(in the rows, 128 means zero)
Each path below is one point turned by a fixed rotation once a step. After each direction that follows a path, write how fast that rotation turns it, in degrees a step (0 if it stays still).
Each turn is a multiple of 5 degrees from 10 to 175, or 0.
Each row of a path follows its step; steps can be skipped.
path 1
step 2: [127 123 154 113 130 124 122 115 122 121 140 123 128 118 130 134 132 119
 127 139 121 127 129 122 130 130 126 149 125 145 129 125 128 122 134 133
 127 136 130 133 128 127 132 120 139 128 131 138 124]
step 3: [140 127 139 111 128 121 135 129 133 129 117 118 139 134 121 129 133 144
 127 129 137 117 126 132 121 121 141 135 118 116 122 118 115 127 137 126
 127 117 119 130 135 128 129 141 127 134 128 123 122]
step 6: [128 124 137 112 137 130 124 130 123 114 121 123 111 123 134 133 128 137
 115 130 115 138 121 128 121 132 139 132 116 129 130 132 113 130 129 136
 122 123 126 117 124 120 140 122 132 132 114 127 118]
step 11: [131 130 138 118 123 131 134 130 131 141 127 115 138 115 130 134 122 133
 123 141 123 118 124 125 116 140 125 118 120 132 134 123 131 122 132 135
 140 122 121 141 135 121 134 122 116 121 111 121 135]
step 13: [139 117 129 124 131 123 133 135 131 120 131 122 132 144 124 128 127 122
 133 126 120 146 133 139 121 125 133 132 126 136 141 117 130 136 131 133
 125 124 123 119 108 126 121 130 127 146 131 136 142]
step 14: [131 136 126 133 135 119 119 118 132 130 130 122 146 117 133 124 126 140
 124 140 126 134 129 120 139 136 144 117 125 143 119 134 122 131 143 134
 120 123 130 129 125 119 135 121 135 133 118 137 132]
step 15: [128 120 118 112 130 141 137 126 128 131 120 123 130 130 126 139 115 136
 113 126 136 125 145 127 131 131 123 130 118 119 132 132 132 119 130 141
 137 126 136 138 141 135 141 132 133 126 117 139 126]
step 17: [115 128 137 136 128 127 129 131 129 122 136 128 136 114 135 130 136 119
 131 114 120 144 140 124 128 140 135 122 117 138 130 114 135 122 125 140
 124 128 125 129 126 113 129 124 127 136 138 129 142]
step 20: [126 125 119 139 125 129 151 126 131 135 140 123 122 128 128 134 129 128
 131 129 138 129 124 122 131 121 133 121 112 146 130 126 132 130 131 133
 133 117 138 144 119 130 131 131 121 120 141 137 141]
step 21: [124 124 123 144 141 132 114 122 130 113 131 120 138 133 127 125 121 138
 109 121 118 135 121 136 125 134 123 127 120 121 135 111 127 126 119 136
 129 115 128 126 128 125 135 119 121 128 131 131 135]
step 24: [122 126 113 129 129 128 128 117 118 122 123 123 137 132 114 144 141 134
 131 113 129 132 128 120 137 136 120 120 114 136 133 121 128 130 133 114
 124 123 118 136 118 138 140 130 121 121 129 131 128]
[127 128 127 124 129 133 124 126 126 125 128 126 126 129 127 128 125 125
 127 125 129 132 132 128 130 130 128 121 129 127 125 129 125 129 129 124
 127 128 132 131 126 129 128 129 131 131 126 127 129] => 45
[126 135 127 128 127 126 132 127 126 125 126 130 126 132 129 134 126 127
 123 129 126 126 128 128 130 130 128 128 128 127 127 126 126 127 129 128
 127 124 126 130 131 126 132 127 130 129 132 127 127] => 120
[123 130 127 129 128 127 125 127 131 130 125 128 126 124 127 128 129 129
 127 129 127 127 123 124 129 132 131 126 126 128 130 128 126 128 130 124
 126 128 123 124 127 129 129 129 126 130 123 125 131] => 140
[128 127 127 125 124 127 130 128 125 128 127 132 128 127 125 127 131 129
 127 129 135 127 129 128 126 133 127 128 129 128 129 130 125 126 129 128
 130 122 129 131 130 131 126 130 124 124 126 128 130] => 90
[133 128 130 131 128 124 134 129 132 129 131 128 125 127 127 127 128 126
 128 124 128 128 132 128 126 126 130 124 128 127 127 129 124 129 130 128
 123 127 127 126 124 125 130 130 125 126 130 127 129] => 110
path 2
step 2: [114 117 124 130 135 113 126 130 133 132 122 130 121 123 122 131 139 136
 135 128 125 126 117 139 128 136 122 141 135 131 128 132 122 133 148 134
 138 130 118 125 118 138 126 138 113 127 107 121 123]
step 6: [123 134 133 113 128 119 143 129 140 121 131 115 131 132 134 127 134 116
 123 138 119 134 138 145 138 133 113 138 134 128 136 135 141 125 112 123
 134 124 133 123 132 121 130 136 125 136 116 136 137]
step 7: [130 117 118 140 140 119 126 136 140 128 143 128 134 136 125 135 141 125
 134 130 123 132 137 122 128 125 127 118 136 121 118 121 122 114 129 127
 126 121 115 134 132 132 141 153 131 114 124 126 132]
step 8: [140 135 124 127 147 129 127 126 121 129 121 120 129 117 138 131 137 120
 128 119 133 109 139 136 110 134 122 135 131 132 117 128 131 141 130 128
 124 132 135 140 130 118 118 139 124 122 118 121 115]
step 9: [142 135 128 122 133 113 138 120 116 128 117 136 124 128 131 136 131 126
 145 130 142 127 127 130 134 123 125 124 136 125 131 146 128 121 119 132
 135 113 124 117 119 143 128 119 139 116 117 124 129]
step 11: [133 140 135 128 121 123 121 156 134 132 132 125 129 132 128 128 138 141
 131 131 134 131 141 135 118 134 123 139 141 140 136 121 126 133 135 140
 138 125 125 109 130 133 130 129 120 133 121 128 118]
step 13: [127 141 134 124 149 127 124 126 134 129 136 138 121 128 141 130 123 120
 119 135 136 117 128 125 134 126 124 124 141 108 132 112 128 126 121 114
 127 132 119 115 138 125 121 134 124 132 127 113 122]
step 14: [121 133 120 127 136 129 128 142 118 116 108 120 129 129 127 134 149 121
 136 129 125 131 124 124 126 109 126 117 138 132 122 137 141 135 133 126
 129 127 112 121 130 111 135 125 131 129 131 118 128]
step 21: [141 127 125 132 121 138 132 135 125 133 122 144 124 123 126 138 147 132
 125 115 122 120 137 143 127 140 123 125 134 119 138 141 125 126 129 121
 110 140 120 128 138 123 134 119 130 133 117 125 126]
step 23: [127 129 126 136 139 117 130 132 136 120 135 118 131 135 117 135 140 130
 131 123 129 144 129 123 144 113 125 120 137 122 129 130 119 141 125 139
 129 142 115 135 133 120 133 144 125 121 114 122 128]
step 24: [141 138 132 115 142 137 130 138 135 125 118 116 135 126 134 118 147 126
 138 136 126 127 135 143 129 134 122 141 120 135 117 132 129 126 129 120
 132 128 140 140 138 129 129 140 130 118 122 129 119]
[122 124 127 128 134 126 129 127 127 128 128 131 130 128 129 125 131 126
 126 129 126 123 129 126 126 129 128 129 130 129 125 126 130 125 131 123
 130 129 127 126 126 125 127 128 131 125 127 131 129] => 60
[131 128 127 127 127 125 127 131 129 126 125 127 130 131 131 128 129 128
 129 128 122 130 124 133 125 129 130 125 128 129 126 129 129 128 125 127
 131 124 130 123 129 128 126 125 130 125 130 128 133] => 140
[134 130 127 127 128 125 128 127 127 126 128 127 125 130 129 133 128 127
 124 126 128 122 127 121 126 127 131 129 123 123 127 129 127 130 128 127
 129 130 128 125 129 127 128 127 127 127 126 131 127] => 80
[127 124 131 127 128 125 129 129 125 132 128 129 131 131 129 129 132 129
 129 125 127 128 129 126 128 126 130 127 126 126 130 128 126 131 129 132
 125 127 126 131 127 123 133 127 133 129 129 125 132] => 160
[128 126 128 131 130 128 127 132 124 126 126 123 127 126 125 126 129 132
 131 128 125 127 125 128 126 125 128 126 129 124 131 130 127 121 126 126
 125 130 128 130 127 131 128 128 130 130 127 131 126] => 155
[126 130 131 127 127 129 126 130 126 130 122 128 129 128 131 131 126 129
 129 131 129 125 128 124 128 128 127 121 130 129 129 124 127 128 130 126
 130 128 129 126 125 128 131 127 122 130 134 126 127] => 20
